rotation ticks, each row followed by its count of ticks:
The counts run from 0 to 537.
[124 183 163  92 111 132 146  70 117 117 151  74 160 139 139 139 115 117
  91 111  96 135 120  99 128 141 160 123 132 129 205 123 142 129 113 146
  98 116 125 150 152 155 147 130 114 170 126] : 167
[116 153 133 182 144 153 126 106 119 112 165 151  96 142 122 125 128  99
 158 127 154 180 131 151 129 121 126 115 163 168 131 151  99 131 123  70
 129  90 169 108 104 178 165 141 106 103 146] : 505
[109 138 176 148  95 155 138  88 160  55 131  92 146 124 161 143 126  97
 111 130 124 149 109 122  95 132 145 112 128  91 181 124 137 121 159 146
 106 113 131 138 111 182 129 110 153 138 122] : 320
[121  79 151 130 161 138  97 128 144 150 116 161 102 123 101 109 144 110
 192 155 146 170 122 178 150 115  95 122 142 172  93 126 149 110 144  94
 155 158  83 109  91 126 110 117 120  97 141] : 39
[127 154 154  94 112 108 135  84  87 135 144  48 144 151 126 126 100 129
 118 114  99 162 118 128 136 123 138 104 139 155 186 104 149 151 119 140
  92 112 142 116 162 136 179 140 133 177 122] : 168
[133 162 115  82 152 139  94 125 145 145  89 128 116 141 162 122 154 129
 151 145 107 109 118 103 152 115 138 154 145 166 142 125 166  96 137  86
 161 165 101 166  83 171  98 124  65 108 127] : 450
[148 127 105 139 130 170 106 151 127  72 135 118  76 130 205  96  89 102
 125  90 109 101 139 119 127 127 106  90 155 119 128  96 125  96 151 129
 119  94 139 136  95 158 128 121 111 121 148] : 177
[135  76 167  99 140 129 105 116 154 153 126 107 181 135 104 108 147 122
 143 183 107 129  86 145 144 134 106 133 125 141 128  88 133  78 134 154
 149 150  57 128 135 130 135 147 119 116 163] : 446
[126 184 131  96 136 102 122  86 107 132  77  66 119 136 113 159 120 126
 125 124 102 137 107  81 162 133 139 155 133 152 164 134 184 125 122 101
 129 163 169 151 159 141 122 162  88 134 118] : 309
[141  72 131  95 150  99  97 119 124 148  94  89  89 115  93 120  89 121
 147 131 109 131 100 138 160 127  89 117 142 140 102  96 192 104 141 142
 118 162 108 113 161  77  98 152 137 118 143] : 526
[108 150 174 117 123 137 123  94 129  98  74 104 146 128 108 171 147 131
 143 128  98 158  97 101 141 147 131 154 123 115 146 134 180 143 163 126
 149 179 109 173 142 150  67 125 118 129  87] : 343
[121  89 180 113 129 158 138 148  80 136 141 106 169 158 116 106 137 141
 179 125 100 172 124 160 124 137 101  98 131 130 132  84  78 141 142 163
 154 120  74 125 125 133 149 106 141 151 118] : 515
[141  78 143  82 138 113 117 112 142 129  98  82 125 106 128 131  96 115
 118 135 104 103  92 115 149 137 102 129 129 115 120  88 197  86 146 167
 121 166  95 151 161  93  94 143 130 121 147] : 525
[143 164 119 133 152 165 110 144  85 135 179 131 108 157 158 100 123 130
 145  83  96 125 149 144 128 131 128 108 160 171 154 109  93 119 116  99
 136  79 130 120  99 179 161 135  91 137 147] : 511
[138 164 115 127 132 126 138 101 126 106 138  83 129 153 156 123 105 101
 105 135 106 103 105  89 140 134 138 130 151 127 171 124 108  85 118 119
 112  95 166 147 136 183 175 186  80 121 163] : 246
[124 122 139 134 186 125 121  86 125 173 171 146  84 107  67 129 108 103
 129 111 130 150 121 138 161 143 131 135 148 174 119 160 146 114  97  95
 112 127 138 119 167 108 119 157  94 113 163] : 533
[ 94 148 171 114 143 166 166  89 140  76 131 130 112 100 126 156 116  97
 108  75 112 136 125  95 134 154 145 124 137  93 156 168 141 141 128 139
 109 136 136 180 153 133  81 103 105 139  97] : 461
[125 103 179 132 100 140 141 124  98  91 131  67 181 156 130 133 105 127
 136 123  85 147  96 128 124 154 106 108 116  85 151  74 109 126 147 194
 123 107 110 135 158 145 147 152 153 150 122] : 26
[135 108 133 171 156 153 117 106 125 118 202 137  94 124 127 106  87  90
 113 102 125 123 127 151 123 130 118  97 160 146 130 120 100  97 107 120
 101  69 152 103 141 151 151 155 122 118 188] : 471
[154 120 104  73 135 111 109 138 116 141  92  76 140 168 155 105 119 128
 149 168 103 103 100 107 164 125  94 131 142 140 130  74 137  76 134 138
 148 139 104 142 115 139 163 166  89 110 164] : 332
[153  99 121  84 124 123 109 145 106 116 100  54 124 139 157 107  91 132
 132 124  80 106 110 123 136 119  88 103 132 120 134  52 170 105 151 169
 118 143 103 134 135 120 123 128 141 141 139] : 145
[105  92 172  88 132 111 154  56 158 110 118  89 133 104  98 139  94  92
 114 144 133 169 100 122 145 130 127 116 133 110 152 137 174 128 135 159
  90 146 118 137 167  96 129 112 140 151 128] : 236
[134  96 129 170 149 176  96 147 150 108 135 164  91 128 154 109 143 104
 167 125 124 126 130 160 128 127 103 115 149 140 103 108 122  89 149  93
 158 113 112 126  65 176 109 132 107  86 155] : 443
[123 128 136 161 154 164 129 102 150 117 212 149 108 122 134 110 106  91
 106 104 123 117 128 142 127 142 141 113 156 139 142 134  93  89 106 114
  99  72 135 124 132 161 153 152 101 117 180] : 97
[141 142 126 166 125 187  99 157 114  67 107 126  99 137 192 128 125 124
 151  85  91 110 134 125 118 141 109 117 134 105 121  94 130 117 170 119
 147 117 123 151  83 181  89 123 115 112 121] : 404
[129  63 166 151 106 140 102 135 134  89  98  95 158 139 133 122 135 121
 166 157 109 160  99 158 121 128  87 114 120 110 118  66 141 111 175 161
 151 139  88 115 120 146 117 137 162 116 143] : 32
[138  81 124 145 155 153  97 162 102 108  96 138  73 126 141 107 100 125
 187  98 117 147 139 162 134 117  76 100 140 135  81  95 138 128 163 126
 145 137 108 117 104 114  97 108 134 112 130] : 147
[118 182 123  90 144 145 155 100 115 115 172 103 121 138 152 120 105 102
  93 103 114 106 125  85 148 143 154 122 163 132 178 150  97 104 101 122
 102  97 150 160 129 165 165 143  73 140 148] : 393
[153  68 127 128 134 130  81 153 118 137 117 117  85 137 145  89  98 119
 179 135 122 145 126 179 129 103  79  93 141 163 108  74 153 114 152 124
 131 123  98  87  89 126 139 117 146 125 152] : 294
[129  49 153 153 163 167 133 148 131 113 166 151 114 127 117  95 112 106
 165 127 123 150 117 168 138 142  85 104 141 110  80 106  87  96 143 157
 140 110  82 127 126 120 119 132 129 100 164] : 181
[122 145 140 101 144 182 117 165 114 100 101 143 121 141 175 119 159 140
 167  94  94 118 144 119 132 128 118 130 138 125 131 106 118 119 159 103
 178 139  86 173  69 174  95  98  93 118 105] : 109
